Each named turn below is shown by a few rows before and after it. Which turns, in which order, take the first row of each later pair to the second? The first pair is answered.
vemo (before -> after):
-0.688  0.669  -1.364  0.761  0.245  0.012  2.293  -0.099  -1.205  ->  0.165  0.790  -1.124  -0.576  0.720  -1.208  2.090  0.798  -1.075
0.675  -0.987  0.034  0.093  1.058  -0.148  -0.859  -0.533  -3.047  ->  -1.189  0.286  -0.485  1.540  0.082  0.939  0.557  -1.569  -2.223
-0.684  -0.565  -0.267  2.362  -0.855  2.078  -0.585  -0.063  2.040  ->  -0.611  1.141  -0.217  0.788  -1.021  0.242  0.618  0.908  3.334
ginur (before -> after):
-1.106  0.878  2.282  -0.091  -0.160  -0.525  0.319  1.302  -1.615  ->  -0.476  0.088  2.187  0.207  0.022  -0.377  -0.308  1.351  -2.179
0.273  -0.414  -0.384  -0.574  0.841  -0.825  -0.253  0.394  -1.168  ->  0.042  -1.133  0.190  -1.035  0.785  0.009  -0.536  -0.026  -0.543
0.038  -0.688  -0.485  -0.659  0.129  -0.814  0.580  0.417  -0.739  ->  0.199  -1.202  -0.340  -0.973  0.301  -0.361  0.262  0.240  -0.607
1.170  -1.480  -0.608  -1.838  1.364  -0.131  -0.173  0.568  -1.459  ->  0.375  -1.613  -0.017  -2.749  0.871  0.627  0.195  -0.210  0.096
Dunoz (before -> after):
-0.597  0.510  -0.134  -1.048  1.723  -1.778  1.976  1.857  -1.979  ->  0.900  0.870  -1.157  3.103  -0.352  -0.186  -1.067  1.982  -0.070
-2.293  0.091  2.289  -0.660  0.627  -0.636  1.356  -0.134  -2.102  ->  0.866  0.037  -0.245  1.998  0.400  -1.003  -0.645  0.888  -3.287
-0.859  1.478  -0.583  -0.317  -0.823  -0.206  0.990  -0.376  0.570  ->  -0.049  1.394  -1.326  -0.490  -0.519  -0.916  0.898  0.113  -0.305
0.469  0.587  -1.151  1.413  -0.917  1.411  -0.911  -0.051  0.517  ->  -1.652  0.644  0.484  -1.288  -0.114  1.161  1.033  -0.764  0.628
reru (before -> after):
-1.104  2.401  0.630  1.558  -0.315  -1.733  1.564  0.771  -0.265  ->  -1.221  0.504  -0.708  0.663  0.732  -0.730  2.677  -0.578  -2.380
0.563  1.959  -2.349  0.980  -0.429  -0.194  1.678  -0.225  -0.555  ->  0.796  2.221  -2.176  1.255  -0.594  -0.319  1.285  -0.067  -0.162
0.199  -0.143  1.292  -0.471  -0.436  -0.056  -1.084  0.344  1.740  ->  -0.577  -0.402  1.385  -1.708  0.205  -0.357  0.456  -0.016  0.772
0.372  0.917  -0.215  0.199  1.378  -0.051  -0.389  1.896  1.361  ->  -0.278  0.587  -0.136  -1.034  1.943  -0.332  0.707  1.533  0.497
lor (before -> after):
-0.534  -1.048  0.327  2.540  -0.342  0.847  -0.329  -0.863  -1.711  ->  0.908  -1.077  -0.724  2.056  -0.011  -0.016  -0.564  -0.083  -2.160
0.356  -0.995  0.526  1.123  -0.184  0.083  -1.365  0.629  0.000  ->  1.162  -1.077  -0.545  0.461  -0.146  -0.118  -1.054  0.604  0.273
1.351  -0.366  0.165  -2.070  -1.026  0.806  -0.910  -0.117  3.251  ->  -0.480  -0.226  1.996  -1.022  -1.480  1.173  -1.019  -0.486  3.080
0.359  -0.473  0.474  0.611  0.429  -0.489  -1.287  0.148  -1.424  ->  1.448  -0.683  -0.920  -0.491  0.513  -0.281  -0.605  -0.030  -0.826

Between the rows of a pair lie two turns.
1.106  0.413  -1.684  -2.664  1.592  -1.312  1.255  0.991  0.374  ->  0.131  -1.271  -0.092  -3.486  1.952  0.125  0.455  0.119  0.664 | lor vemo
-1.237  0.029  0.392  1.341  -1.032  0.438  2.135  -1.205  -0.372  ->  0.289  -1.499  -0.390  0.702  0.085  0.133  1.384  -0.981  -2.286 | Dunoz ginur
2.272  0.641  -1.656  1.433  1.371  -1.780  -0.962  1.602  0.377  ->  -0.401  2.400  0.101  2.444  0.311  -1.320  -0.151  0.999  2.126 | Dunoz ginur
0.433  -1.903  0.455  -0.019  0.628  0.840  -1.382  -0.184  -0.724  ->  0.855  -0.840  0.965  0.225  -0.053  -0.029  -1.875  0.727  0.779 | lor reru
0.469  0.046  -0.887  1.239  1.640  -1.727  -0.805  0.424  -2.351  ->  0.570  0.207  -2.684  1.295  1.459  -0.747  0.149  -0.615  -1.655 | vemo lor
-0.285  -1.108  0.416  0.867  0.064  0.772  -0.937  -0.258  -0.657  ->  -1.534  0.665  0.581  0.438  -0.346  0.144  0.599  -0.181  0.759 | ginur ginur
0.560  0.910  -1.129  1.174  -1.258  1.160  0.872  -0.072  0.115  ->  0.663  0.737  -1.423  -0.301  -0.367  0.187  1.863  0.207  -1.069 | Dunoz Dunoz
2.057  -0.667  0.784  -1.195  0.679  0.280  -0.744  1.681  1.346  ->  -0.222  0.049  0.195  1.515  -0.419  2.340  0.268  -0.290  1.559 | vemo vemo
-0.143  -2.888  0.044  -1.094  -0.218  1.130  -1.465  -0.445  0.218  ->  0.704  -0.966  -1.585  -2.140  0.442  -1.492  0.558  0.751  -0.738 | ginur Dunoz
0.178  1.688  1.394  0.395  0.094  -2.271  0.723  0.396  -1.528  ->  1.791  -0.193  -0.658  1.809  0.070  -0.257  -0.658  -0.447  -2.225 | reru reru
1.642  -0.626  -1.362  -0.653  0.302  -0.543  0.302  0.843  -1.043  ->  -0.631  -0.966  -0.036  0.931  -0.878  1.815  -0.009  -0.965  0.476 | vemo Dunoz
0.840  -1.016  -2.026  1.088  0.125  0.403  0.118  -0.291  -1.182  ->  -0.288  0.305  -2.122  0.199  -0.248  0.274  1.682  -0.706  0.541 | lor vemo
0.885  0.351  -0.257  -0.130  0.634  0.252  -1.270  0.547  0.226  ->  0.460  0.020  -0.654  -0.164  0.397  1.132  -0.883  -0.339  0.855 | lor vemo
-0.719  -0.423  -0.779  1.386  0.322  0.774  0.758  -1.223  -2.076  ->  -1.336  -0.557  -0.236  1.509  -0.054  1.589  0.839  -1.606  -0.979 | Dunoz ginur
-0.083  0.217  -0.966  -1.517  0.676  -2.044  0.551  1.205  -0.092  ->  1.434  -0.615  -2.062  0.067  0.053  -0.978  -0.965  1.105  0.256 | reru reru
-0.356  -0.600  -0.718  -0.255  0.264  0.860  0.291  -0.927  -1.073  ->  0.183  0.600  -0.241  1.020  -0.819  0.479  -1.218  -0.010  0.610 | Dunoz reru
1.113  -0.332  -1.199  -1.562  0.627  -0.558  0.331  -1.320  -0.328  ->  1.598  0.127  -0.649  0.643  -0.528  0.060  -1.522  -0.820  0.892 | vemo reru
0.310  1.116  -1.887  0.116  -2.438  0.495  0.856  -1.227  2.183  ->  0.810  1.110  -2.302  -0.782  -1.135  -1.629  2.057  -0.333  -1.315 | Dunoz ginur
-1.250  1.730  -0.304  3.131  -0.346  -0.423  -0.210  0.189  0.251  ->  -1.002  1.035  1.127  -1.203  1.407  -2.291  0.686  1.100  -0.762 | Dunoz vemo
-0.273  -0.109  -0.041  1.961  0.003  0.565  -1.005  -0.422  -0.583  ->  0.173  1.405  0.058  -0.211  0.176  -1.618  0.033  0.845  0.647 | vemo vemo
1.156  0.573  -0.683  -1.307  -1.210  -0.361  1.053  1.292  0.568  ->  1.482  -0.165  -1.143  -1.448  -0.724  -0.064  0.950  1.005  -0.531 | reru ginur
1.623  -0.559  0.580  -2.312  0.610  -0.823  -1.048  0.810  0.924  ->  0.262  1.188  0.280  -2.211  0.112  -1.203  0.738  0.719  1.717 | lor ginur
-0.204  0.117  1.067  0.229  0.481  -0.819  -0.454  0.719  0.054  ->  0.445  -0.917  0.099  0.564  0.604  0.064  -1.070  0.378  -0.543 | lor vemo
-0.481  -1.163  -0.991  -2.244  0.518  -0.247  0.238  0.008  0.964  ->  -1.384  -0.360  -0.825  -1.837  0.222  -0.027  0.727  -0.237  1.413 | vemo ginur
-0.254  0.439  0.751  -0.372  -0.395  0.414  0.062  0.097  0.674  ->  -0.403  0.756  0.193  -0.571  -0.067  0.040  0.995  -0.134  -0.270 | reru ginur
2.340  -0.635  -3.442  0.126  0.576  1.064  0.001  -0.063  0.465  ->  1.347  -0.667  -2.877  -0.494  0.248  2.009  0.503  -0.560  1.972 | ginur vemo
-0.297  1.480  -1.568  1.600  -0.693  0.136  1.065  -0.035  0.276  ->  -1.078  0.593  -1.551  0.703  -0.228  0.908  1.758  -1.005  -0.101 | Dunoz reru
1.801  1.593  -1.776  0.488  0.326  -1.138  0.761  -0.369  0.337  ->  1.263  0.278  -1.684  -0.795  0.605  0.477  1.037  -1.744  1.176 | vemo lor
2.654  -0.540  -0.969  -0.635  0.686  0.688  -0.681  1.276  1.761  ->  0.289  -0.105  0.597  -1.394  0.248  1.360  0.484  0.472  3.165 | lor reru
0.820  0.669  -0.742  -0.181  0.618  -1.049  0.421  0.838  -0.715  ->  -0.331  -0.119  0.464  1.323  -0.359  1.065  -0.804  -0.226  0.584 | vemo Dunoz
1.617  -1.132  -0.819  -1.290  0.771  0.266  -0.760  0.292  0.849  ->  1.151  0.227  -0.003  -1.209  0.244  -0.479  -0.569  0.912  1.928 | reru ginur
-0.551  1.009  2.401  -0.689  0.003  -1.099  -0.588  0.571  0.858  ->  -0.569  0.326  2.613  -0.495  0.116  -0.604  -1.115  0.332  0.502 | vemo ginur
-1.501  -1.869  0.520  -1.980  1.063  -0.744  -0.495  -0.570  0.051  ->  0.845  -0.531  -1.896  0.264  0.494  -2.027  -1.147  0.855  -0.696 | ginur Dunoz
1.462  -1.239  -0.784  -0.415  1.350  -0.092  -0.897  -0.148  -2.286  ->  0.636  0.044  -0.467  2.818  -0.399  0.861  -1.890  -0.245  -0.368 | reru vemo
1.277  1.040  -0.616  -2.231  0.279  -1.347  0.460  0.703  0.825  ->  0.611  0.835  -0.737  -0.471  -0.841  0.685  -0.215  -0.062  2.784 | Dunoz lor
1.353  1.306  0.452  0.219  -0.044  -1.594  -1.686  1.058  0.192  ->  0.945  -0.114  1.183  -0.919  -0.108  0.048  -2.250  0.118  1.455 | ginur ginur
0.311  3.487  0.144  -0.315  -0.161  -0.700  2.749  -0.049  1.601  ->  -1.550  1.511  0.528  0.126  0.675  0.990  3.307  -1.916  -0.596 | reru lor
-0.577  -0.119  0.245  1.345  -0.391  -0.522  -0.037  0.354  -0.660  ->  -0.797  -0.173  0.762  0.912  -0.270  -0.325  -0.442  0.380  -0.309 | ginur reru
0.979  -1.661  0.498  0.962  -0.232  -0.520  -1.255  0.925  -0.599  ->  -1.204  0.199  1.238  1.711  -1.045  -0.715  0.355  0.465  0.520 | vemo reru
-0.579  -0.120  -1.799  1.350  -0.104  2.039  0.647  -1.070  -0.024  ->  -1.397  0.041  -0.499  2.024  -0.172  1.958  0.094  -0.861  -0.170 | lor ginur
1.393  1.777  -1.131  0.759  -0.510  -2.164  -0.467  1.291  -0.448  ->  0.050  1.954  0.475  1.272  -1.474  -1.223  -1.109  1.091  1.387 | Dunoz lor
-1.598  1.207  1.358  -0.380  -0.732  -0.699  1.290  -0.057  0.507  ->  0.261  1.359  0.042  2.204  -1.678  -0.310  -0.369  0.516  0.719 | Dunoz Dunoz
1.805  1.017  -0.985  -1.306  -0.647  0.391  1.201  0.611  3.425  ->  -1.718  0.835  1.761  -1.056  -0.511  0.963  2.223  -0.476  2.325 | reru lor
2.192  -0.994  0.632  -2.412  0.256  0.059  -1.213  0.863  1.069  ->  0.399  -0.151  2.380  0.039  -0.892  0.748  -2.078  0.686  1.888 | vemo reru
-1.749  3.337  1.629  0.313  -1.033  -1.721  0.252  1.207  0.312  ->  0.459  -0.975  -2.642  1.353  -0.034  1.955  -0.279  -1.324  -2.520 | reru reru
0.946  0.617  -1.847  1.234  -0.683  -0.370  0.585  -1.172  -1.370  ->  0.438  1.340  -1.289  1.491  -1.477  -0.152  0.341  -1.095  0.506 | lor reru
1.069  -0.254  -0.593  -0.308  0.486  -0.772  0.884  0.156  -0.924  ->  0.655  -0.837  -0.474  -0.758  0.470  0.009  1.239  -0.436  -0.403 | lor vemo
-2.126  -1.253  1.365  -0.995  0.338  1.569  0.547  -2.080  0.951  ->  -0.345  -2.131  -0.139  -2.062  1.527  0.470  0.957  -1.515  -1.447 | reru Dunoz
-0.729  0.669  -0.717  1.800  -1.295  0.856  0.165  -1.412  0.469  ->  0.169  1.610  0.408  -0.925  -0.713  -1.867  0.405  0.380  0.898 | reru vemo
-1.700  -0.915  -0.402  -0.850  -1.269  1.583  1.061  -1.413  0.573  ->  -0.229  -1.553  -1.646  -1.793  -0.386  0.741  1.216  -0.815  -1.161 | Dunoz ginur
-1.108  -1.263  -1.612  0.383  0.638  0.925  1.395  -1.405  -2.379  ->  -2.025  -1.466  -0.562  0.179  0.458  1.518  1.110  -1.613  -1.753 | lor ginur
1.102  -0.964  -2.023  -1.191  1.021  2.430  0.195  -1.491  0.951  ->  1.239  1.899  -1.172  0.557  -0.604  0.646  -0.464  0.366  3.061 | reru ginur
-1.549  -1.518  0.147  -1.650  0.480  0.699  0.284  -1.248  -0.012  ->  -2.254  -0.757  1.566  -0.380  0.320  -0.145  -0.248  -0.517  -0.824 | vemo lor
-0.457  -0.907  1.629  -0.511  -0.063  0.855  -1.763  0.128  0.719  ->  -0.830  -0.389  0.867  1.162  -0.421  1.379  -1.525  -0.153  0.217 | lor vemo
-0.419  -1.331  -1.175  0.620  0.484  0.603  -0.950  -0.917  -0.001  ->  -1.179  -0.255  -0.601  0.245  -0.130  0.511  -0.513  -0.779  1.683 | ginur reru
0.065  -1.289  -2.373  0.975  -0.662  1.249  -0.256  -1.111  -0.382  ->  -1.475  1.124  -1.559  0.187  -1.237  -0.053  1.566  -0.723  1.129 | lor vemo
-0.085  -1.458  -1.256  -2.156  1.801  1.967  2.229  -1.776  -0.768  ->  -3.037  0.292  1.495  -0.408  1.120  1.265  2.587  -1.479  -0.896 | ginur lor
-1.795  0.134  -1.336  0.466  0.345  0.501  0.405  -1.811  0.861  ->  -0.339  0.073  -2.469  1.365  0.381  0.032  -0.181  -1.485  0.160 | Dunoz Dunoz
-0.522  -0.758  1.902  -1.077  1.177  -0.519  -1.299  0.483  -2.136  ->  1.766  -1.016  -0.088  -0.835  0.938  -0.318  -2.187  0.826  -1.319 | lor reru
-2.235  1.159  -2.683  2.024  -0.239  1.399  3.139  -2.672  -0.800  ->  -2.731  2.846  -0.274  -1.195  -0.025  -1.179  4.200  -0.945  0.925 | vemo lor
0.249  -2.290  -0.238  0.593  0.692  1.552  -0.979  -0.768  -1.789  ->  -2.321  -0.484  1.061  -0.188  -0.265  1.884  0.878  -1.450  1.147 | Dunoz ginur
-0.025  0.824  -0.679  -0.005  -0.083  -1.027  -0.109  0.652  -1.200  ->  -0.435  -0.933  0.148  -0.972  0.056  0.729  -0.898  -0.365  0.044 | ginur ginur
-0.903  2.274  0.640  1.103  -0.956  -1.079  0.436  -0.224  0.874  ->  0.367  0.096  0.073  -1.816  1.078  -1.635  0.842  -0.253  -1.419 | vemo reru
-0.183  1.360  -2.075  -0.057  0.729  -0.037  2.006  0.432  -2.840  ->  0.042  1.564  -1.613  2.806  -1.076  1.942  -0.467  0.402  0.122 | vemo Dunoz
0.037  1.734  -1.377  1.328  -1.149  0.649  0.672  0.120  2.170  ->  0.625  1.135  -0.724  -2.299  0.595  -1.188  1.602  1.043  0.823 | vemo reru
0.702  1.371  -1.974  0.644  -0.001  -1.343  1.897  -0.297  -0.860  ->  -0.688  1.424  -0.797  1.681  -1.303  0.340  1.177  -1.129  1.576 | reru Dunoz
1.888  -1.303  -0.493  -1.052  0.451  -0.361  -0.982  0.010  0.398  ->  0.995  -0.236  0.753  -0.737  -0.210  -0.527  -1.176  0.334  1.857 | reru Dunoz
-0.438  0.964  2.829  -0.770  -0.390  -1.221  -0.481  1.286  -1.102  ->  1.263  -1.646  0.025  0.527  -0.203  1.106  -1.773  -0.149  -2.403 | reru reru
-0.915  -0.232  1.605  -0.591  -1.597  1.598  -0.267  -1.388  1.596  ->  -0.048  2.582  0.707  -0.358  -1.561  -1.428  1.071  0.361  0.829 | vemo ginur
-0.315  1.489  0.969  1.988  -0.773  -0.849  -1.066  0.991  0.491  ->  -0.689  0.236  0.829  0.536  0.720  -1.388  0.244  0.568  -2.561 | reru ginur
0.319  0.563  0.000  0.660  -0.011  -1.906  -0.476  1.870  -1.774  ->  1.615  -0.405  -2.342  0.047  0.357  -0.671  -0.131  1.012  -1.475 | vemo lor
0.323  0.418  0.351  0.649  0.693  -0.105  0.623  0.605  2.138  ->  -0.942  0.202  1.334  0.300  1.283  -0.347  1.320  0.331  0.843 | reru lor
0.351  -1.595  2.554  -0.815  1.108  0.365  -2.771  0.940  -0.024  ->  -1.654  -1.304  1.782  1.665  0.419  2.429  -1.784  -0.816  -0.439 | Dunoz vemo
0.123  -1.241  2.599  -0.903  0.031  0.065  -2.201  0.894  0.761  ->  -0.827  -1.917  1.698  1.168  0.056  1.565  -1.647  -0.518  -0.879 | Dunoz vemo
-1.023  -0.252  1.734  -2.329  -0.043  0.370  0.561  -0.293  1.800  ->  -1.001  1.120  1.571  -2.080  0.046  -0.929  1.127  0.475  1.456 | vemo ginur
